One turning vector, and how many ticks it has turned:
The counts run from 0 to 617.
[147 121 142 147 166 147 106 142 132 104 133 129 131 158 123 107 137 152
 117 150 147 131 108 181  98 151 128 110 164 134 108  89 106  85  95 105
 187  81  76 122 116 147 133 143 118 137 146 150 119 103  92  99 145 104
 138  83]
157
[107 134 141 134 208 141 118 128  95  92 149 127 127 110 129 173 124 136
  87 145  81 111 128 122 123 127 137 108 148  94 114  87  61 111 108 121
 163  90 128 122 138 123 134 182 133 133 107 144 111 138 129  65 148 138
 144  90]
273
[131 171 144 112 175 168 123 116 107  82 159 133 121 125 150 162 106 144
  98 153  97 132 124 129 115 103  84 129 160 146 143  90  78 105 142 140
 157 103 137 128 152 113 136 208 117 112 129 118  85 118 140 112 123 117
 160 104]
61
[132 174 123 126 169 148 142 158  91  99 137 162  96 133 123 147 116 185
 109 135 127 111 116 159  89 161 109 102 147 109 116 137  65  80  91 137
 127 114  93  86 132 125 145 165 140 121 156 118 120  94  97 124 136 116
 122  92]
311
[139 162 112 105 168 143 130 145  96 100 143 164  93 138 133 146 122 198
 120 149 131 118 115 175  85 154 102 103 138 122 121 132  65  82  97 137
 128 110  96  98 121 121 155 160 132 142 156 125 129  79 101 141 132 139
 127  98]
310
[120 144 169 134 186 162  86 157 127 109 149 158 148 112 140 113 117 142
  74 162 108 109 134 157 128 137 146 100 185 116  95  82  75 111 131 121
 170  87 113 111 163 136 117 144 107 141 101 131 116 107 103  91 134 110
 137 113]
11
[120 154 144 129 157 158 120 147 120  99 145 125 123 130 112 150  96 149
  85 177 115 104 133 132 147 128  92 116 159 128 120  80  69  97 124 142
 146  79 107  97 164 119 139 182 143  96 112 136  90 125 124  83 119  95
 148 125]
445
[146 138 118 138 168 123 106 136 106 116 135 132 127 157 148 124 116 155
 131 144 139 155 132 201 120 159 119  92 114 135 128  72  78  82 112  95
 152  87  80 137  90 124 119 164 120 154 132 133 108  96 115 132 144 122
 160  66]
563
[124 146 167 156 171 148 122 131 164  81 157 141 110 123 158 167 111 154
 125 168 134 119 116 158 102 135 107 119 161 189  97  76 104 113  87 123
 144  89  82  99 136 114 143 170 115 136 100 124 105 106 109 115 157 132
 133  85]
93
[141 158 144 170 121 155  98 169  82 109 135 153 148 141 153 136 111 144
 148 139 164 169 151 166 111 143 108 118 170 140 121  96  99  97 129 104
 178  72 102 123 136 131 140 169 133 145 153 137  88 106 116 136 127 100
 170 107]
196
[113 123 148 144 162 159  85 128 121  81 150 143 130 125 135 155 123 169
 153 142 145 101 126 178 119 139 148 104 169 151 109 104  81 120  97 155
 145  95  85 104 161 118 151 182 139 146 138 152  80  99 105 140 134 125
 155 123]
459
[153 158 129 120 144 136 113 167  95 105 135 165 109 163 135 104  76 169
 135 164 150 166 143 168 106 145  96 112 150 121 119 110  77  83 140  99
 160 107  79 118 132 132 164 149 126 148 142 130 127  81 103 128 129 108
 158  96]
178
[120 154 118 127 168 142 106  99 129  87 114 111 127 134 130 149 129 176
  90 128 118 124 113 134 132 112 109 119 169 153 137  66  73  81 119 105
 167 127 116 144 130 147 142 159 100 133 128 152  93 134 120  80 133 153
 149  58]
494
[139 140 130 132 179 148  94 119 111  69 165 142 126  98 153 188 125 148
 101 141 124 130 103 147 109 119  98 105 166 140 149  78  85 120 136 106
 124  96 122 124 138  98 142 183 142 141  89 139  85 131 122 110 125 137
 172 103]
488
[142 116 166 134 182 143 100 108 118  88 151 134 144 135 163 145 113 134
 141 157 121 154 106 142  87 130 114 112 175 166 113  90 124 102 112  78
 183 110  88 110 130 133 150 147  97 149 119 134 108 114 106 104 168 122
 151  71]
134
[ 95 142 103 138 158 148 103 155  86 111 144 155 122 132 126 161 127 183
  96 118 102 136 109 152 100 148 139 108 147  74 129 124  55  87 107 135
 138  98 112  95 139 128 141 186 137 143 129 148 110 108 128 133 144 114
 148  89]
270
[128 138 115 137 171 130 162 129 113  80 155 110 129 129 102 128 121 157
 109 114 116 128 129 134 127 155 111  71 160 129 138  91  82  69 116 126
 177  95  99 150 119 144 128 171 133 138 123 133  94 141 116  92 143 120
 155  54]
534
[139 109 169 133 206 122  87 148 131  97 141 156 106 142 143 161 131 135
 128 174 132 155 124 174 101 108 116 129 138 139 117  91  92 130 144 152
 185 107 110 136 138 114 157 160 135 163 105 148 100  80 123  93 145 112
 148 108]
610
[133 139 134 125 165 145 102 129 104  91 153 122 130 120 119 160 105 124
 107 179 130 103 141 151 135 116  99 106 149 154 142  52  66 127 133 144
 150  68 111 131 139  97 140 178 159 125 101 139  93 117 125  89 110 127
 149 128]
447
[133 152 152 156 209 103 128 141 110  68 116 163 120 154 132 144 118 164
 119 135 132 114 125 171 116 171 119 108 158 126  83 102 100  60  88 137
 165  99 100 106 121 137 139 147 119 142 136 139 119 128 120 126 146 108
 140  81]
330
[134 116 162  94 161 156  91 129  97 116 142 121 119 179 122 124  92 155
 112 167 124 135 105 158 155 132 102 122 145 138 106  79  86  84 127 114
 184 106 115 135 152 114 142 171 109 130 116 120 108  97 142 127 172 120
 155  77]
413
[129 142 148 113 128 173 135 179  94 124 152 126 155 121 111 154 127 142
 119 136 154 131 109 146 105 119  85  79 188 156 148 105  73  99 150 136
 176 101 119 119 145 130 134 160 138 115 111 117  64 108 127 118 147 119
 132  73]
385
[160 149 133 118 173 139 102 134 102 115 129 179 111 159 155 145 146 162
 114 142 160 142  98 202  95 126  96 128 150 133 126 104  81  78 131 123
 165 119 107 137 105 134 148 138  96 156 140 117 117  86 109 135 139 138
 138  66]
350
[114 151 134 106 181 153 117  93 147  79 166 150  90 143 136 180 115 172
  96 131  99 115 103 165 141 132 110 128 127 116 117  87  78  76 102 133
 128  95  95 124 129 120 141 169 112 138 119 125  96 104 106 123 147 134
 172  89]
77
[115 126 145 160 174 148  97 173 117 117 138 150 117 118 138 158 113 148
 121 171 145 132 140 166 110 124 157  92 149 132 111  90  59 146 119 140
 150  86 112 126 142 116 156 179 139 167  98 133 117  79 107  89 142 158
 123  97]
244
[128 113 144 126 196 127 123 104 151  78 152 136 102 171 130 151 124 156
 115 141 128 127 100 164  94 138 137 124 163 126 112 100  94  75 114 135
 163 112  72 135 132 138 175 147 117 138 127 124 122 104  97 100 165 123
 151  65]
117
[102 141 138 151 187 144 129 142  94  97 139 139 122 118 124 161 123 147
  79 130  83 113 120 124 118 145 150 102 154  82 109 102  63  96  99 124
 156  86 120 108 140 129 134 190 136 123 118 145 115 133 126  76 151 119
 145  86]
272
[121 157 154 108 140 157  69 132 105 113 148 161 136 130 152 119  86 161
 111 143 144 147 121 144 120 114  88 124 193 140 122  67  95  92 115  98
 186  94 124 112 150 139 155 136  92 161 107 133 124 100 121 148 133 114
 156 102]
4
[139 165 115 154 126 162 146 163 103 109 143 119 119 126 130 141  97 161
 107 140 162 134 114 130 104 141 108  86 188 154 142  91  77  81 117  91
 128 101 103 114 114 127 140 170 128 109 128 124 109 129 103  93 143 155
 140  61]
515
[ 93 142 134 141 164 161 108 153 144 105 154 169 106 129 129 145 130 168
 106 136 124 134 117 159  87 109 141 127 174 106 116 129  72 108 108 169
 188  88 115 119 155 150 177 169 136 157 129 144 115  88 105 100 126 107
 141 121]
247
[107 144 120 119 146 167  92 139 124 118 131 126 140 149 113 100 114 183
 106 143 153 109 119 182 130 125 119 104 177 146 121  81  75  84 105 156
 195  91 128 143 145 148 146 171 110 145 143 151 114 101 122 124 126 117
 126  85]
26
[141 162 127 119 167 146 136 147 124 110 121 144 138 136 108 148 163 154
  88 109 131 128 112 162 125 105  82 104 167 120 154  86  66  66 134 132
 182 107 115 124 117 158 114 121 112 115 132 129  73 133 122 100 135 105
 133  66]
362
[129 115 137 123 161 121  92 143 110 111 138 140 139 176 122 118 104 142
 128 160 164 151 117 182 115 121 108  94 168 149 143  58  82  94 137 143
 194  93 112 137 121 132 146 144 119 156 108 137 121  99 130 146 133 125
 135  74]
390
[117 156 168 155 185 154 113 133 128  84 156 154 135 122 165 132  92 147
 109 166 109 108 137 153 124 158 142 113 153 148  77  90 103 104 116 153
 154  76 109 127 166 110 135 199 129 137 111 116 108 113 127 113 145 119
 142 114]
52
[ 97 162 141 148 156 131 106 185 125 129 122 153 110 133 134 149  81 181
  99 174 128 149 151 143 126 123 115 107 148 146 114  72  63 109 115 133
 156 105 128 112 159 121 147 168 127 154  87 143 123  90 134  88 147 130
 131  97]
242
[113 136 169 152 166 146  83 160 140  93 169 173 103 123 144 168 110 134
 104 158 149 144 125 183 130 121 111 112 151 109 102  67  88 120 123 120
 138  66 116 113 122 105 142 162 129 164  94 159 112  97 108 119 124 115
 167 126]
226
[147 116 136 163 177 151 129 160  98  83 167 140 116 126 144 174 132 128
 112 146 124 134 104 125  72 143 124  88 169 123 135 112  81 103 141 111
 113 101  88 112 120 100 144 176 151 112 111 111  86 117  95  97 165 130
 152  80]
122
[142 155 125  96 182 131 122 119  91  92 160 155  94 141 139 151 111 179
 133 157 142 123 123 185  90 145 108 108 130 133 125 120  70  96  98 133
 140 112  93 116 112 119 165 164 119 157 149 130 139  79  96 141 132 152
 136  83]
309
[137 143 126 127 160 163 132 119 117 101 167 135 135 139 156 109 124 169
 143 134 139 150 109 167  75 140 122 103 162 143 133 126 102  86 116 122
 194 100  96 152 120 155 158 181 109 157 158 120 111  88  96 124 153 123
 142  64]
541
[147 166 107 158 178 125 145 140  81  78 144 164 118 135 138 149 139 129
 114 150 152 117 136 151  77 139 102 110 178 120 140  95  74 103 113 139
 154  70  98 124  93 131 152 161 154 129 145 131 120 134 100 113  94 128
 132 109]
318
[152 160 176 143 175 161 134 172 107 103 128 168 113 143 140 160 138 136
  96 130 135 122  98 173 118 137 120 116 171 114  88 118  84  75 120 104
 146 115 105 102 126 133 128 150 105 107 141 112  95 101  99 111 179 117
 130  67]
353
[136 139 132 114 159 152  89 131  92 108 148 147 114 161 113 136  99 107
  90 161 121 126 117 152 148 106 126 121 163  87 146  60  44  98 153 114
 140  80 105 117 125 114 136 168 121 101 137 138 104 104 118 102 133 124
 155 107]
423
[144 130 158 102 187 125 109 170 128 121 133 155 121 147 119 141 115 170
  97 160 140 126 115 185 130 139  99  82 136 137 121  75  74  86 140 133
 156 130 114 119 136 118 120 131 125 152  83 118 113  91 126 120 159 124
 126  70]
373
[120 143 139 111 179 155  76 128 120 106 149 155 117 168 128 116 115 135
  84 154 105 125 107 167 127 113 111 141 159  75 128  76  77  82 131 148
 177  80 114 109 140 134 137 159 123 119 133 135 113 101 132 111 122  70
 158 127]
421
[132 115 182  90 194 148 102 148 126  99 175 156 126 138 130 137  95 136
 129 153 109 146 119 158 120 103 121  95 173 130 115 109  83 110 155 145
 184 122 112 107 157 127 143 155 108 139 107 124  90  83 116 123 170 110
 126  90]
396
